Here is a table of points, one per row:
[8 45 60 -59 50 -30 9 -66 -39 -7 -46 26 41 47 46 -8 15 -67
 20 49 54 7 58 49 14 -10 11 33 -13 -61 22 27 10 -13 -10 2
 -10 14 -7 -14 -20]
[4 -22 42 47 -8 -31 20 20 3 29 -20 -46 -27 -2 -33 -15 0 11
 12 29 -1 -3 -9 9 36 30 -8 7 -19 9 -2 7 -16 24 -25 -8
 1 13 -29 -29 13]
[-7 -34 -14 -21 14 -14 35 4 -7 -12 -28 13 -16 28 -47 -25 -16 10
 27 35 -15 26 -12 -18 5 -28 -16 5 -3 1 -12 5 13 62 18 27
 -24 8 19 -16 -16]
[39 88 -15 45 -7 41 -11 6 -1 -43 -21 -14 -2 -45 -52 33 -42 48
 -4 42 -10 47 43 6 29 -4 11 27 30 13 37 78 0 13 42 74
 100 41 15 46 54]
[6 28 14 11 20 20 34 31 26 -10 -10 38 -4 -2 28 -3 19 -28
 0 -19 -12 -24 -31 24 -38 -17 -18 1 -15 -8 -24 -29 -12 22 -7 28
 3 16 11 4 34]
[4 23 -32 49 34 48 28 -27 -26 -14 24 -5 -23 19 -15 -47 39 16
 -13 -23 60 11 20 -3 -54 -41 42 2 -12 57 -1 51 2 1 -17 7
 -52 -7 -11 -5 -23]
[8 14 -14 -16 -22 -38 17 26 4 23 11 37 19 14 -27 -10 -10 -24
 -56 3 66 15 10 -54 -34 11 0 20 -19 81 9 -35 -24 16 81 -34
 19 19 -13 -4 -24]
[33 20 15 -37 -53 -17 21 38 -57 19 24 7 19 -17 56 18 30 -4
 -47 -14 -72 10 -13 -3 -8 -76 -10 1 -7 -44 -32 21 5 -10 2 20
 8 13 -9 -39 -30]
[6 49 -58 23 -76 -46 18 7 -14 15 11 3 38 27
 28 33 -12 17 -34 6 62 -10 37 2 41 20 -6 -79
 -101 -21 2 -6 26 -19 -6 -13 -1 4 14 5 16]
[1 2 -41 -26 17 24 -39 23 -11 14 -58 -29 5 76 -15 -19 6 -4
 10 -23 14 0 21 -5 35 -67 37 38 46 46 -9 -11 22 -44 -14 7
 -26 -9 -32 -15 32]
[-41 -28 -47 -29 15 -47 15 -22 -44 -3 -2 -51 18 -64 -31 9 -17 -1
 -6 26 -29 -16 30 -62 5 7 2 16 11 29 6 17 28 -38 12 6
 -73 11 17 -12 12]
[-7 25 0 -26 29 18 -6 20 24 29 21 19 28 0 32 -34 -43 3
 10 12 1 13 -16 38 -38 -23 -31 -3 -4 30 -13 -16 -17 7 -23 5
 7 -30 64 33 7]
[14 1 -34 -10 23 -34 -34 43 26 -2 -36 41 -5 -70 34 12 6 -36
 -72 -31 107 -13 -56 -53 29 13 -23 -15 40 38 60 10 -40 22 -4 37
 -31 1 -39 14 -10]
[11 10 47 -26 -45 26 -51 19 -43 45 -14 30 4 -37 -36 -24 58 -7
 19 13 -45 9 21 -17 -18 -31 24 -47 6 17 24 -10 7 23 -19 -26
 20 -26 -3 45 17]
[3 19 -2 -31 -5 -3 -8 35 29 21 -21 -7 1 -22 27 -18 -29 6
 33 21 8 5 -2 7 -23 -31 -13 -12 -3 -20 -36 -28 -19 29 -38 12
 6 29 -21 -28 55]
[17 -20 29 17 11 -12 -13 -28 10 -7 47 -1 53 45 6 -34 71 -52
 15 -26 -26 23 -11 -26 20 -1 -57 28 -24 3 -59 59 -59 -26 27 7
 -5 -56 10 20 100]
[23 33 -2 -8 36 -6 -2 -23 2 69 29 91 -38 -17 -15 -43 41 62
 21 -29 -8 -8 23 11 18 76 -68 46 34 -40 25 -26 54 4 44 -18
 22 -16 -40 -38 5]
[13 -58 11 -27 13 0 -9 -38 -5 40 -21 29 -23 37 31 -15 -31 45
 22 -17 -12 12 -52 4 5 -19 55 -13 -27 23 -7 50 38 5 28 2
 4 11 0 15 -12]
[-7 -16 -22 -1 -25 54 -4 20 -27 7 2 2 -10 67
 -39 4 2 -38 -103 -63 54 41 -22 -48 12 66 5 6
 12 -46 -10 7 30 3 -26 -2 3 -4 -2 -1 23]
[33 -93 -27 47 -1 81 93 -4 55 14 -57 26 4 -28 -35 8 -31 -60
 10 24 6 15 46 -9 10 -34 29 12 -26 -67 41 -29 -16 -50 13 11
 24 -51 12 13 -16]
[-41 29 40 -5 19 21 6 -7 36 -1 -30 -9 30 20 -13 -8 -23 -20
 19 -9 -41 35 -7 -22 -40 36 15 -29 -26 10 4 -1 22 27 3 -46
 25 60 -82 44 3]
[48 37 -53 -35 -28 -43 21 -87 43 -4 15 -31 -112 -55
 -33 69 -16 -88 4 -47 -19 34 21 45 12 -17 -19 -6
 -13 59 -49 3 21 7 -15 -43 -10 -41 -18 -14 -10]
[12 -16 33 68 47 -23 20 7 -3 1 52 -18 21 -33 39 -29 -51 -15
 -37 19 -21 78 8 49 40 -1 82 -49 65 -28 0 -56 24 40 66 -7
 -26 -4 1 -20 12]
[6 -23 -42 -3 12 7 -5 -43 21 29 92 -17 30 48 -16 55 72 35
 31 0 -33 53 -29 -9 15 -29 12 10 -3 -29 56 -78 -42 21 -56 32
 -10 87 -3 41 -48]
[56 2 13 8 -76 32 28 -101 10 -78 10 4 75 -21
 3 -70 -77 -16 -29 27 -16 -52 -40 -29 25 3 -29 9
 15 17 9 -13 4 -1 -14 -5 -2 1 -29 -5 -21]
[-96 -9 -46 -15 -29 -16 -47 -35 18 7 25 -6 -19 -41 27 -39 -41 -12
 14 -72 25 -6 56 -21 -11 -20 33 22 -14 -62 -10 -2 -22 19 22 18
 -16 10 -5 42 2]
[-22 23 -18 35 -2 -16 -15 26 0 0 -44 -26 76 -18 -43 25 20 4
 74 -30 27 24 -66 -2 -57 -19 -42 -25 -3 -55 -31 10 43 50 45 11
 7 -71 -2 -12 -32]
[-63 -16 -21 -18 55 -24 18 59 20 -52 58 6 2 -47 -18 46 -4 2
 -2 -41 -1 -55 36 -4 40 -26 -11 31 1 33 -5 32 48 -25 -22 -82
 41 8 27 8 -23]
[-6 -58 27 55 -31 42 -79 -27 -24 28 6 -4 -10 4 9 15 4 -40
 24 21 31 -17 -22 14 15 -34 -14 50 -5 19 -24 1 23 15 18 -29
 38 68 46 -21 -24]
[7 -37 14 -1 -30 -13 -15 58 48 -28 18 -1 1 -27 26 -19 28 -2
 36 21 -3 29 6 7 5 25 -36 -13 27 -24 47 66 -2 -50 10 -4
 -46 0 -53 25 -21]
[82 -42 40 -42 28 -15 0 10 -42 -1 41 -59 73 -51 -58 52 -15 43
 27 -65 35 -35 12 66 -37 53 74 48 -23 9 2 -14 -26 0 1 11
 -2 -15 -24 8 2]
[-27 -13 -18 -27 1 -4 15 -22 -59 -20 19 13 -34 18 3 13 -16 18
 -3 27 7 -55 2 1 7 -2 46 -13 30 -49 7 40 -94 77 -39 -61
 61 -45 17 6 -6]
[45 17 11 -17 43 -7 -26 -41 105 5 -55 -73 6 -19 9 -26 49 55
 -85 -16 -22 2 0 -40 -49 -2 15 0 24 -51 -1 5 -17 -31 0 -55
 12 20 75 -48 -20]
[-34 30 48 -27 -58 -8 56 15 8 -28 3 -34 -56 26 -90 6 26 10
 3 21 11 -58 -29 74 -20 -24 -3 1 56 -36 3 -24 25 -48 15 -16
 -70 18 26 52 9]
[-112 3 -14 27 -34 -43 16 -33 -11 12 19 -5 7 -20
 -26 -10 -12 -37 26 -54 -16 -10 1 9 -43 50 49 10
 32 51 45 13 14 -71 -35 45 27 -8 22 -103 8]
[30 -30 -3 18 -6 8 6 -25 -39 -20 4 -18 -34 12 54 30 11 8
 13 20 1 -34 2 -32 -69 7 12 23 1 -16 -16 -8 48 27 -7 -16
 12 30 -1 25 43]
[13 -11 0 -40 32 12 18 -5 -22 -40 3 27 -12 3 35 51 9 -11
 13 -18 -26 -50 -46 -8 29 -2 17 -9 -22 -6 14 -7 32 27 6 -14
 -10 31 52 1 42]
[53 -8 -14 -23 15 -31 -40 28 -3 -20 -14 7 -24 34 -20 -62 -3 -33
 40 1 -7 -4 1 2 18 82 0 -75 13 1 -23 -5 -16 -18 -32 38
 58 24 33 15 -62]
[-54 -5 28 -24 26 -24 -11 -4 -41 -42 -10 -69 -51 -25 34 -51 42 28
 -49 37 22 53 -54 14 13 -30 -16 34 -81 -9 11 -76 13 -20 10 41
 74 -49 -32 35 -30]
[-8 21 -15 66 20 -65 -81 -1 17 8 -16 85 -4 -1 -38 35 -23 0
 -43 74 -76 -29 -46 27 -41 -20 39 32 -16 -19 -20 19 -17 -39 -23 -1
 -34 -14 -23 12 -9]
[-21 -21 -40 4 18 30 -14 -5 -25 -53 -31 44 3 -6 -14 -27 15 31
 7 -24 0 30 45 16 -10 -28 -12 -39 -41 20 -15 -8 -48 -30 4 -14
 -8 38 -12 -67 42]
[-5 32 33 34 -20 2 23 16 -3 -8 -50 26 -8 19 42 19 6 36
 26 -24 -14 22 24 -38 54 68 2 30 15 3 -82 -12 -28 -5 -17 22
 -22 -5 33 36 -59]
[-15 -49 48 -54 -27 24 -17 -28 23 -37 19 39 -24 11 16 86 -8 57
 -1 41 20 54 13 -6 -16 15 -11 -18 15 25 -8 7 1 -4 -9 14
 -11 -26 7 -24 8]
[-2 16 30 15 -17 21 -16 15 11 26 -16 -17 -11 18 6 -14 9 -8
 -15 -4 -37 -32 23 23 15 37 -19 6 -69 21 77 5 -20 60 28 15
 -39 -8 36 -19 2]
[11 18 -14 6 -34 -9 56 33 14 36 -15 -8 8 -4 23 -22 35 10
 27 22 -11 2 -47 7 42 21 38 16 4 24 -3 14 -8 -9 -8 -20
 12 1 -8 -13 15]
[-8 69 28 13 11 46 -34 29 -14 -22 4 -27 -28 36 49 55 -26 -16
 57 -2 -24 0 -22 -32 7 16 -40 -26 23 -4 80 -55 -34 -40 42 -44
 -15 -32 -21 -21 0]
[11 1 16 -26 19 38 -15 6 36 -16 81 1 -26 29
 12 59 8 -2 6 37 4 -113 5 -29 6 -11 27 -20
 -15 -2 -43 -17 8 -4 27 58 9 -22 -32 -28 -10]
[18 -19 -22 -3 -25 8 -12 79 4 0 9 1 -12 32 62 2 -33 9
 -3 8 -26 13 7 45 -25 28 -64 23 -2 -7 43 37 -7 -5 12 0
 -6 -11 -33 3 -35]
[34 -7 19 44 4 -48 -3 0 12 -23 -1 19 4 22 1 -42 -20 38
 19 -9 7 10 15 -23 9 -43 -11 2 18 2 8 -39 55 33 -64 3
 2 -37 32 11 39]
[2 23 40 11 43 -9 29 14 -31 51 23 -26 -6 -35 -63 0 -60 9
 -9 5 34 -4 -11 -27 -2 -39 -64 -53 12 -6 -35 41 -35 -71 -30 -4
 -29 18 14 0 -1]
[-57 -43 -28 34 11 3 29 -21 1 46 -48 -22 31 27 37 21 29 5
 -51 -31 -28 -55 69 33 -6 -17 -52 -50 86 64 -8 -13 -4 21 6 21
 24 -6 -21 33 -10]
[-16 -3 -30 -2 -5 71 -20 6 -15 18 -6 -13 25 -13 0 -40 8 0
 -6 49 -7 12 -10 39 28 82 16 5 -10 5 -52 -8 7 14 -23 -14
 -38 -2 27 0 -23]
These points spread out most along one direction. Take the direction at right angles to it along which they spread out most. Go by this last direction. Where along it does each point below lie, from 0 to 99? 50 is the average, and the first point above lies past it. One standard deviation of the points above along it is 16.
[7 -37 14 -1 -30 -13 -15 58 48 -28 18 -1 1 -27 26 -19 28 -2
 36 21 -3 29 6 7 5 25 -36 -13 27 -24 47 66 -2 -50 10 -4
 -46 0 -53 25 -21] 33
[-41 -28 -47 -29 15 -47 15 -22 -44 -3 -2 -51 18 -64 -31 9 -17 -1
 -6 26 -29 -16 30 -62 5 7 2 16 11 29 6 17 28 -38 12 6
 -73 11 17 -12 12] 52
[-7 -34 -14 -21 14 -14 35 4 -7 -12 -28 13 -16 28 -47 -25 -16 10
 27 35 -15 26 -12 -18 5 -28 -16 5 -3 1 -12 5 13 62 18 27
 -24 8 19 -16 -16] 54
[39 88 -15 45 -7 41 -11 6 -1 -43 -21 -14 -2 -45 -52 33 -42 48
 -4 42 -10 47 43 6 29 -4 11 27 30 13 37 78 0 13 42 74
 100 41 15 46 54] 41
[33 20 15 -37 -53 -17 21 38 -57 19 24 7 19 -17 56 18 30 -4
 -47 -14 -72 10 -13 -3 -8 -76 -10 1 -7 -44 -32 21 5 -10 2 20
 8 13 -9 -39 -30] 63
[-63 -16 -21 -18 55 -24 18 59 20 -52 58 6 2 -47 -18 46 -4 2
 -2 -41 -1 -55 36 -4 40 -26 -11 31 1 33 -5 32 48 -25 -22 -82
 41 8 27 8 -23] 64
[11 18 -14 6 -34 -9 56 33 14 36 -15 -8 8 -4 23 -22 35 10
 27 22 -11 2 -47 7 42 21 38 16 4 24 -3 14 -8 -9 -8 -20
 12 1 -8 -13 15] 45
[6 -23 -42 -3 12 7 -5 -43 21 29 92 -17 30 48 -16 55 72 35
 31 0 -33 53 -29 -9 15 -29 12 10 -3 -29 56 -78 -42 21 -56 32
 -10 87 -3 41 -48] 80
[13 -58 11 -27 13 0 -9 -38 -5 40 -21 29 -23 37 31 -15 -31 45
 22 -17 -12 12 -52 4 5 -19 55 -13 -27 23 -7 50 38 5 28 2
 4 11 0 15 -12] 62
[2 23 40 11 43 -9 29 14 -31 51 23 -26 -6 -35 -63 0 -60 9
 -9 5 34 -4 -11 -27 -2 -39 -64 -53 12 -6 -35 41 -35 -71 -30 -4
 -29 18 14 0 -1] 45
[-21 -21 -40 4 18 30 -14 -5 -25 -53 -31 44 3 -6 -14 -27 15 31
 7 -24 0 30 45 16 -10 -28 -12 -39 -41 20 -15 -8 -48 -30 4 -14
 -8 38 -12 -67 42] 40
[11 10 47 -26 -45 26 -51 19 -43 45 -14 30 4 -37 -36 -24 58 -7
 19 13 -45 9 21 -17 -18 -31 24 -47 6 17 24 -10 7 23 -19 -26
 20 -26 -3 45 17] 56
[13 -11 0 -40 32 12 18 -5 -22 -40 3 27 -12 3 35 51 9 -11
 13 -18 -26 -50 -46 -8 29 -2 17 -9 -22 -6 14 -7 32 27 6 -14
 -10 31 52 1 42] 77
[-41 29 40 -5 19 21 6 -7 36 -1 -30 -9 30 20 -13 -8 -23 -20
 19 -9 -41 35 -7 -22 -40 36 15 -29 -26 10 4 -1 22 27 3 -46
 25 60 -82 44 3] 44
